In the rows, 128 means zero.
Each row of R is roughly a mix of the hidden directions of one of several groups.
R, 152 rows:
[[123 134 149 191 162 119 134  78 166 114 146]
 [133 184 130 118 117  82 164 142 128 158 177]
 [103 125 168 162 109 149 167  69 133 112  98]
 [149 168  93 123 179  99 110 168 115 157 153]
 [140 106  64  96 163 156 147 139  85 117 137]
 [ 96 106 109 172  99 144 185 156 127 147  96]
 [171 119 121 107 160 137 116 181 138  92 177]
 [176 125  89  95 143 138 138 120 155  88  78]
 [165 124 142 145 172 157 171  86 107  99 155]
 [127  92  87 175 112  94 123 131 175 141 163]
 [114  95  91 116 182 145 167 171 144 152 124]
 [103 162 152 173 127 107 156  95 183 104 131]
 [ 88 163  84 150 141 183  98 137 141 136 101]
 [143 141 130  82 110 137  82 185 113 127  86]
 [142 182  92 126 140 119 107 105  64 107 114]
 [150 177 137 137 117 134 131  89 130  60 158]
 [113 115 137 166 136 190 183 117  98 146 124]
 [101  89  72  88 158 160 138 116 143 145 103]
 [134 196  93 111 141 126 138  91 168 149 105]
 [108  94  70 112 182  97 110 128 122 159 128]
 [124 149 161 180 100  97 100 102 107 177 132]
 [184 124  99 144 101 118 120 127  63 153 110]
 [ 98 142 141 139 168 179 165 161 111  99 161]
 [122 143 151 196 169 129 108 113 157 169 134]
 [178 148 120 123  92 137  88 168  94 168 123]
 [141 103 172 128 152  66 158 162 138 114 157]
 [138 113 186 137 111 196 135 119 117  92 135]
 [174 139 108 122  94 143  90 163  74 147 144]
 [110 139 135 119 138 177 104 130 180 187 151]
 [124 111 115 173 166 101 128  65 160 131 103]
 [153 140 127 126 207 151 141 155  96 139 102]
 [ 91 103 119  82  91 153 134 122 149  92 176]
 [ 61 132 126 182  97 130 108 134 146 146 101]
 [ 72 128 120  59 112  99 122 118 132 131  94]
 [138 106 107 109 100 137 164  91  82 179 151]
 [152 164 153 151 105 146  79  77 115 118 163]
 [117 187  95 132 147 138 154  79 171 124 113]
 [113 154 115 167 104 186 102 113 141 111  79]
 [141  71 148 116 111 173 100 129 172 161 112]
 [113 128 140 117 170 140  79 187 165 102 131]
 [116 119 103  61 129  74 140 100  94 128 132]
 [166 160 136 146 105  97 130 179  96 169 156]
 [122  91 181 168  78 130 135 155 158 145 127]
 [151 162 142 156 152 109 184  97 162 101 101]
 [118 103 135 144 172 153 160 110  57 126 112]
 [ 62 141 170 107  86 108 127 146 113 107 148]
 [133 116 195 141 134 132 101 122  62 127 111]
 [ 79 124 148 135 102 108 118 157  67 163 148]
 [ 77 133  90  83 112 143  87 150 143 158 152]
 [107 132 103 159 155 153  97 148 197 131 155]
 [146 149 156 167  97 190 171 122 109 140 131]
 [139  81  74 122 176 170 151 143 124 136 131]
 [117 118 104 150 193 120 156 122 119  67 121]
 [136 164 166 179 133  77 108  93 141 131 107]
 [125 130  79  93 194 127 136 145 115 100  96]
 [127 154 130 126 121  93 154 114  90  57 159]
 [181 129 178 144 136  83 160 155 126 124  99]
 [126  87 111 154 176 165 150 146 175 110 104]
 [135  64 108 100 155 152 112 150  75 131 115]
 [113 120 108 121  64 150 102 180  95 148 135]
 [132 131 191  95  98 109 165 116 125  92 161]
 [100 131 161  87 137 156 190 123 130  97  96]
 [116 128  82 110 101  99  97 129 177 171 159]
 [150 132 136 199 143 159 105 136 137 181 125]
 [106 131 138 138 124  88 102  73  77 128  87]
 [150 173 137 162 130 161  77 119 167 125 162]
 [ 97 144 118 201 133 144 133 185 131 125 135]
 [143 174 157 166  99 143  77 113 155 102 146]
 [117 118 155 127  80 191 110 133 112  79 136]
 [107 151 147 142 113 106 109 118 210 128  98]
 [134 160 145 140 142 102 122 141 120  95 209]
 [116 160 149 168 169 157 109 155 125 157 179]
 [104 134 163 136  71 141 156  69 111 142 115]
 [117 135 193  89  97 126 162  96 120 104 104]
 [167  92 114 167 153  96 157 116  81 127 158]
 [127 125  73 131 158 150 149  93  95  73 130]
 [ 74  92 115 119 112 138  68 157 126 152 150]
 [ 62 119 148 140 151 112 118  83 128 118  79]
 [114 116 168 127  63 140 174 140 146  91 131]
 [149  93 131 195 146 143 161 144 111  91 153]
 [141 111 130 161 177 118 151 125 104 136 199]
 [ 97 143 152 153 175 100 138 112 167  83 161]
 [118 187 138  78 122 121 144 175  97 142 107]
 [134 149 156 165  83 104 124  77 165 117 158]
 [166  86 100 108 142  95 148 189 122 149 132]
 [146 139  63 120 142 134 126 161 178 149  91]
 [148  94 115 149  87 165 152 105 102 173 164]
 [183 111 111 118  76 119 123 108  82 129 163]
 [106 105 151  87  74 118 147 121 174 102 157]
 [138 123 166 123  92 127 137 168 153  58 144]
 [125 118 148 158 188  97 175 125  82 128 132]
 [123 123 122 177  94 112 160  72 113 144 170]
 [112  90  89 141 120 129 164  99 156  94 181]
 [ 98 160 132 171 177 168 163 129 105 116 105]
 [100 127 122 104 128 123 155  74 111 191  95]
 [146 112  87 143 201 149 154 124 128  93 139]
 [194 101 114 112  83 115 130  95 132 166 124]
 [135 126 138 181 105 113 109 165  82 155 172]
 [185 106 132 118  83 101 110 145  96 156 164]
 [ 82 112  73 112 150 124 112  81 136 152 161]
 [148 139 104 121 110 106 122  45 142 119  94]
 [155 196 137 134 129 131 103 142 171 158  94]
 [149 117 136  98  92  60 133 110  86 150 137]
 [110  85 139 162  81 148  95 102 149 120  83]
 [108 106  99  74 107  84 116 123 178 146 145]
 [ 70 106 125 119 110 145 160 117 192 148 130]
 [110  89 125 119 146  87 147 129  64 106  91]
 [107 124 110 163  70 130  90 129 106 132  73]
 [165 114 116 129  80  98 126 100  95 106 183]
 [126 129 136 120 164 109 170  66 168 100 104]
 [103  90 164 115 111 136 105  89  78 116 169]
 [115  77 111 154 143 126 138 117  55 104 143]
 [140 165  92 159 131 116  93 168 177 155 110]
 [ 96 127  89 102 187  87 149 149 160 124 130]
 [100 147  98 157  72 122 153 123  68 132 128]
 [123 145 149  88  81  87 118 104 158 110  81]
 [145 158 170 139 143  99 103 124 158 187 161]
 [189 106 107 113  95 157 128 122  70 134 138]
 [177  96 123  93 118 102 153  76 118  89 132]
 [ 65  89 115 102 111 101 160 111 152 146 102]
 [136  80  97 151 125 142 168  90 131 165 171]
 [ 60 165 151  84 128 127 112 144 156 110 118]
 [124  76 163 137 185  95 139 144 110 125  92]
 [103  97  75 110 113 132  99 180 114 106  95]
 [ 97 156 157 123 117 130 114 101  65 145 178]
 [132 101 155 129  99  91 128  91 186 155  95]
 [ 94  65 109 126 110 176 144 154 132 109 159]
 [ 94  93 124 177 129 132 107 146 138  65 152]
 [128 174 117 100 175 146 146 123 144 129  63]
 [168 163 132 160 154 158 104 182 154 104 141]
 [ 94 121 148 118 113 111  85 100 198 130 104]
 [117  99 138 136 122 187 181 117 128 171 158]
 [132 112 109 131  71 167 118 146  94 180 105]
 [ 90  81 147 112 113  97 153 105  84  91 109]
 [111 198 164 140  96 136 104 118 121  91 150]
 [126 173 161 105 192 130 164 125 150 145 108]
 [115 114 141 128  88 137 134  54  87 143 152]
 [132 111 104 168 179 157 151  95 138 170  97]
 [145 122 115 138 101  78  73 150 127  79 152]
 [ 80 174 147 122 156  84 143 129 170 147 107]
 [171 104 139 139 111 104 164 199 141 114 132]
 [129 100 114  63 125  74 122 156 154 107 141]
 [ 80  75  93 143 124 151 163 136 133 111 167]
 [ 92 158 136  85  92 115 137 129 187 119 160]
 [134 159 130 151 110 123  83 102 137 181  75]
 [121 132 189 153 103  99 122 176  95 138 159]
 [154 102 140 119  60 158 139 181 117 116 121]
 [132 146 116 137 102 146 182  99  81 177 110]
 [120 181 137  94 178 117 147 169 138 163 142]
 [114 103 106 118 144 166 135 205 131 109  98]
 [ 94 129 142 120 163 117 154 104  99 150  57]
 [102  85 153 156  84 142 151  80 158 135 149]]
In each list below, four rows fit none of the groups, and each other row fits one group, some only roughly. Which are they? Name them in the order they come.
  * Z978: [100 119  97  91  96 135 174 142 106 124  71]
  * Z629: [117 135 172 105 139 116 120 152  51 150 147]
  * Z39: [103 123 103 190 150 104 111 105 161 175 135]
  * Z302: [115 152 177  63 134 134 151 152 136 103  96]
  * Z212: [ 81 156 144 156 120 121  56 108 110 114 125]
  * Z649: [150  73 192 112  99 130 161 127 120 113 143]
  * Z882: [126 117  76 122 187 136 107 119 131  74 147]
  * Z955: [ 53  99 137 151 120 124 122 148  94 139  91]
  * Z885: [154 109  91 104 151 104 138  87  91 168 167]
  * Z716: [130 153 158 177 134  91 167 103 125 161  88]
  * Z326: [134  59  92 100 136 109 141  87 155 125 108]
 | Z212; Z649; Z882; Z716
  * Z378: [ 94 142  99 138 137 137 112 155  67 162 173]
  * Z437: [140  95 140  91 139  65 154 162 132 105  96]
  * Z164: [ 90 161 173 168 146  92 132 155 123  88 121]
  * Z219: [138 148 116 120 100 203 100 102 125  91 110]
  * Z684: [ 87  98 117 151 134 159 137 119  95 164 188]
  * Z738: [103 164 151  91  58 162 146 126 131 118 125]
  * Z141: [108 100 114 137 138 202  91 153 135 161 139]
  * Z938: [120 132  54  98 118 132 161 105  94  98 132]
  * Z946: [112 111 124 100 106 169 136 147 105 101  56]
  * Z962: [150 133  82 154 129 115 144 161  98 182  88]
  * Z703: [105 153 122  97  61 129 106 175 144 148 112]
  * Z781: [115  87 162 125 128 126 152 190 160  88 113]
  * Z319: [ 80 108 141 130 125 119 169 121 126  62 162]
  * Z610: [ 48 142 117 153 140 127 151 114 152 118 166]
 | Z738; Z141; Z938; Z703
  * Z794: [ 80 105 177 154 163  89 143 105 107 123 150]
  * Z318: [116  80 146 129 127 123 202 118 105 161 144]
  * Z418: [107  76  84  97 106  95 152 116 104 159 147]
  * Z465: [130  65 107 128 159 169 126 124 145  79 106]
  * Z398: [106  98 111  75 151 110  78 146 128 109  86]
  * Z422: [117 159 156 145  66 166 138 110 170 147 146]
  * Z396: [182  87 119 107 157 175 152 138 110 133 161]
  * Z317: [119 156 152 155 121 126 131  82  82 155  72]
  * Z231: [126 105  94 143 125 121 155 193  78 156 124]
  * Z708: [131 126 148  61 158 127 138 143 137 127  64]
  * Z340: [114 115 123 189  99 182 125  84 146 121 119]
  * Z522: [113 127 145 169 151 114  93 147 198  98 129]
  * Z789: [176 109 125 112 159 112 108 146 113 159  63]
  * Z369: [ 77 154 185 155 102 118  81 128 129 132 137]
  * Z20: [149 140  92  91 109  82 126 117 113 189 107]
 | Z318; Z398; Z231; Z522
  * Z153: [169 162  80 102 145  96 113 149 133 112  81]
  * Z484: [171 117 152  90  83 155 162 110 109 132 169]
  * Z417: [186 163 121 133 142 134 118 104 134 145  62]
  * Z57: [ 83  78  73 143 117 113 162 138 130 158 124]
  * Z844: [111 187 138 151 150 122 176  77 119 130 146]
  * Z487: [ 99 121 124 114  47 115 153 136 107 164 139]
  * Z557: [138 125 128 146 147 119 143 108 177  61  85]
  * Z5: [112 131 173 169 171 179 146 129 161 140 147]
  * Z695: [136 162 116  79 140 131 122 178 170 142 171]
  * Z855: [119 123 140 170 164 135 168 158 193 112 126]
  * Z181: [151 140 140 141 177 174 149  72 135 119 161]
 | Z153; Z695; Z855; Z181
  * Z763: [128 144 147 140 164 147 111  64  72 144 118]
  * Z177: [148  92 138 163 151 158 181 101 170 110 109]
  * Z257: [114 128 121 114 116 136 157  58  87 140  82]
  * Z491: [144 147 100 133  93 161  94  58 148 121 126]
  * Z750: [105 139 176 127 162 104 110  83 133 135  71]
  * Z227: [163 104  92 147 122  92 116 139  57 125 142]
  * Z668: [ 99 124 123 122 132 109  88 124 163 123  50]
  * Z545: [116 112 192 132 186 129 145 116 109 103 158]
  * Z236: [117 107 140 113 127 168 167 154  80 103  77]
  * Z429: [131 127  93  91  86 150 150  87  97  80 132]
  * Z683: [127 144 153 137 124  46 113 133  93 160 120]
  * Z989: [156 152 118 114  69 129 130  80  94  97 154]
 | Z177; Z257; Z545; Z236
  * Z122: [110 150 129 180  94 160 102  88  93 121 160]
  * Z947: [ 86 193  96 143 156 145 151  97 134 129 149]
  * Z271: [153 146 154 167 142 152 190 112 111 166 106]
  * Z739: [145 160 118 125  92 119 109 133 130  82 199]
  * Z116: [115 134 131 126  65 147 179 146 168 162 126]
  * Z602: [140  71 112 183 162 117 164  99 119 139 129]
  * Z761: [167 141 114 119 109  70  91 178 129 102 122]
  * Z554: [127 114 109 167 143  77 136 105 195 140 113]
  * Z892: [171 145 151 143  85 177 150  84 117 135 105]
  * Z983: [104 111 120 168 192 159 145 160 120 127  92]
  * Z87: [110 137 129 104  97  91 127 137  54 107 159]
  * Z616: [118 129 189 149 154  76 137  81 138 128 111]
  * Z667: [124 115 187 124 177 144 178 121 104 142 152]
  * Z106: [122 146  84 110  70  86  99 150  99 148 117]
  * Z69: [141  95 121  74  84 120  93 170 121 153 148]
 | Z271; Z739; Z892; Z667
  * Z911: [137 166 116  90 160 108 153 113 183 136  86]
  * Z144: [193 145 112 133 100 123 171  93 161 105 132]
  * Z253: [160 115  98 167 148  87 142 173  99 167 132]
  * Z795: [166 101 160 106 168 171 151 126  88 137  98]
  * Z277: [ 97 123 142  79 138 170 127 164  70 117 133]
  * Z746: [ 94  96 136 156  55 141 128 112 125 134 167]
  * Z584: [149 140 187 165 169 101 136 156 118  90 128]
  * Z40: [141 184 169 159 136 175 135 110 130 120 169]
  * Z626: [164 149 138 159 102 175  97 150  89 159 153]
  * Z388: [ 97 143 155 171  85 120  67 153 126 110 132]
  * Z285: [ 70 121 167 174 106 140 118  98 145  97 108]
  * Z183: [114 124 148 104  93  87  99  61  99 119 129]
  * Z112: [100 138 100 115 136 210 114 163 124 114 125]
  * Z323: [142  93 129  66 125 110 163 176 128  98 142]
  * Z410: [126 161  92 160 111 153  86 147 152 125 185]
 | Z795; Z584; Z40; Z410
  * Z311: [103 133 103 109  72 139 151 136 163 165  80]
  * Z198: [160 114  81 141 159 154 188 123 135 160 146]
  * Z728: [172 140  92 124 136  72  92 146 116 159 160]
  * Z723: [ 83 150 115  99 163  80 166 115  97 115 103]
  * Z569: [110  99  91 119  95 137 162 135 185 162 158]
  * Z840: [ 99 116 162 105 184 113 141 152 181 151 143]
  * Z140: [128 134 104 126 114 170 160  65 130  93 167]
  * Z634: [ 85 123 132 157 113 107 191  88 141 160 143]
  * Z590: [167 115  96 108 143 110  67 151  84 136 111]
  * Z433: [127 173 170 132 155 167 131 146 184 115 105]
 | Z311; Z198; Z723; Z590
  * Z335: [ 93  97  77 144 128 119 168 120 182 117 107]
  * Z936: [139  83  92 116 126 105  89 154 159 132 183]
  * Z270: [139 124 132 122 158 153 139 163  67 182 105]
  * Z67: [ 59 103 127 110 141 170 122 156 151 161 118]
  * Z483: [153 111 158 154 130  52 121 140 129 168 141]
  * Z833: [127 126 142 128  91 154 170  60 167 118 130]
  * Z204: [166 113 100 128 122 115 132 133 111 157 208]
  * Z79: [101  84  82 176 162 144 149 161 111 129 125]
  * Z741: [107 178 122 147 162  79 106 101  88 143 109]
  * Z264: [187  70 137 127  80 124 119 133 117 102 143]
  * Z766: [137  94 115 138 167 132 131  58  84 122 146]
  * Z296: [131 141 137 186 188 131 120 107 143  80 120]
  * Z246: [144  95 160 139 175 136 163 172 112 172 116]
 | Z335; Z270; Z833; Z246
  * Z146: [115 101 102 167  99 118 153 128  81 176 161]
  * Z381: [108 132 131 118  74 168 119 184 126 114 171]
  * Z812: [126 149 117 182  65 158 127 133 169 131 145]
  * Z196: [ 91 109  82 161 149 112 125 114  99 172  86]
  * Z359: [114 145 170 160 125 121 125 141 108  74  70]
  * Z191: [134 141 124 148 124  95 128  70 178  98 170]
  * Z566: [121 132 119 154 159 130  92 104 204 101 141]
  * Z528: [120 102 112 129 140 105  74 125 169 119  66]
  * Z987: [122 135  95 136  80  72 114 138  82  97 141]
  * Z384: [ 93 107 110 176  98 170  89 168 114 136 133]
  * Z509: [106 102 140 148  75 114 153 133 160 183 158]
  * Z189: [ 95 126 159 173 186 127 124 137 151 164 157]
 | Z146; Z191; Z566; Z509
  * Z3: [101 177 107 121 171  87  79 104 130 121 129]
  * Z131: [118  98 147 191 113 184  90 121 133 117 121]
  * Z630: [185 155  96 108 175 123 146 138 153 168 129]
  * Z866: [117 129 154  72 148 103 172 146 139 124  74]
  * Z775: [136 106 145 150 130  60 173  96 142 127 160]
  * Z785: [143  69 139  94 131 165 155  99 149  92 103]
  * Z207: [162  96 125 136 181 151 108 127 148  68 147]
  * Z221: [128 169 144 139 175 118  59 109 145 111 113]
  * Z811: [ 88  91 134 135  58 137 101 138 110 150 154]
  * Z501: [121 112 137 140 152 139 163 130 141 113 214]
  * Z864: [109 160  89  91 150 105 179 129 114 127  81]
  * Z81: [114 141 118  94 133 114 177 123  65 171 141]
  * Z990: [109 180 153 132 195 108 106 141 142 144 151]
 | Z3; Z630; Z811; Z81
  * Z873: [143 127 126  81 114 113 175 145 159 107  68]
  * Z482: [142 124 163  83 144  60 134 143 104 162 126]
  * Z9: [ 75 111 140 125 119 158 148  74 130  82 152]
  * Z788: [121 161 141 141 115 127 139 182 189 119  85]
  * Z15: [178 148 132 139 160 143 151 157  66 135 102]
  * Z580: [106  66 133 176 146 104 144 170 114 118 149]
  * Z838: [ 88 164 111 120 133 143 124 182 129 170  83]
  * Z304: [166  73 163 135  88 105 143  95 111 129  98]
  * Z338: [122 112 134  99 103 193 133 157 129 170  88]
  * Z426: [ 95 184 106 118 115 146  94 103  83 153 104]
  * Z666: [ 96  91 136 108 111  89 135 139 107  84 183]
  * Z376: [154 136 164 137 121 146 170 150 180 173 157]
  * Z791: [ 73 112 132 104  90  80 113 130 106 162 100]
  * Z952: [147 144 151 144  87 182 126 111 180 101 152]
 | Z873; Z304; Z666; Z376
  * Z469: [ 78  64  94 109 130 110 129 111 142 126 165]
  * Z419: [155  75  87 106  99 178 145 137 142 154 129]
  * Z678: [125  96 118 119 127  88 161 170 158  69 143]
  * Z583: [141 111 175  89 122  94 142  86 167 113 162]
  * Z52: [119 157 169 164 164  80 130 117 117 124 178]
  * Z400: [ 83 128 161 178 109 129 119 104 142 101  75]
  * Z283: [167 163 136  95 109  68 148  94 128 151 148]
  * Z390: [168  82 144 176 114 102 114  92  95 130 152]
  * Z348: [149 107 157 136 132  76  94 155 181 151 152]
  * Z134: [137  99 119 173 177  94 133 131 131  75 159]
  * Z614: [ 99 147 146 161 181 160 113 139 129  87  85]
  * Z452: [119 159 166 127 142  66 131 147 107  80 153]
  * Z120: [115 137 165 104 123 141  97 159  58 146 156]
  * Z377: [132 113 170 138 172  99  71 167 151 117 118]
 | Z678; Z348; Z134; Z377
  * Z342: [141 140 179 134 161 104  92 147  77 106  97]
  * Z361: [138 128 123 108  69 132 167  93 121 187 130]
  * Z96: [107  95  84 172 164 109 106 176 128 107 123]
  * Z888: [187 152 147 120 154  75 132 126 104 127 170]
  * Z768: [ 94 139 103  85 116 186 134 110 151  85 112]
  * Z709: [187 161 162 115 109 160 170 142 103 149 129]
  * Z824: [130 135 186 149 169 116 145 172  97 164 140]
  * Z805: [198 143 146 125 116  81 157 108 106 147 146]
  * Z268: [107 130 119 116  76  59 145 118 111  95 147]
  * Z251: [171 158 179 119 106 167 128 110 138 115 175]
  * Z598: [109 118 142 100 188 170 139 175 163 124 127]
  * Z671: [110 128 105 158  81 117  74 107 173 144 152]
  * Z273: [ 96 189 150  90 132 165 137 135 162 157 122]
  * Z745: [129 144 119  65 129  95  63 116 107 131 120]
  * Z62: [156 189 108 118 130 129  99 114  77 160 153]
 | Z342; Z824; Z273; Z745
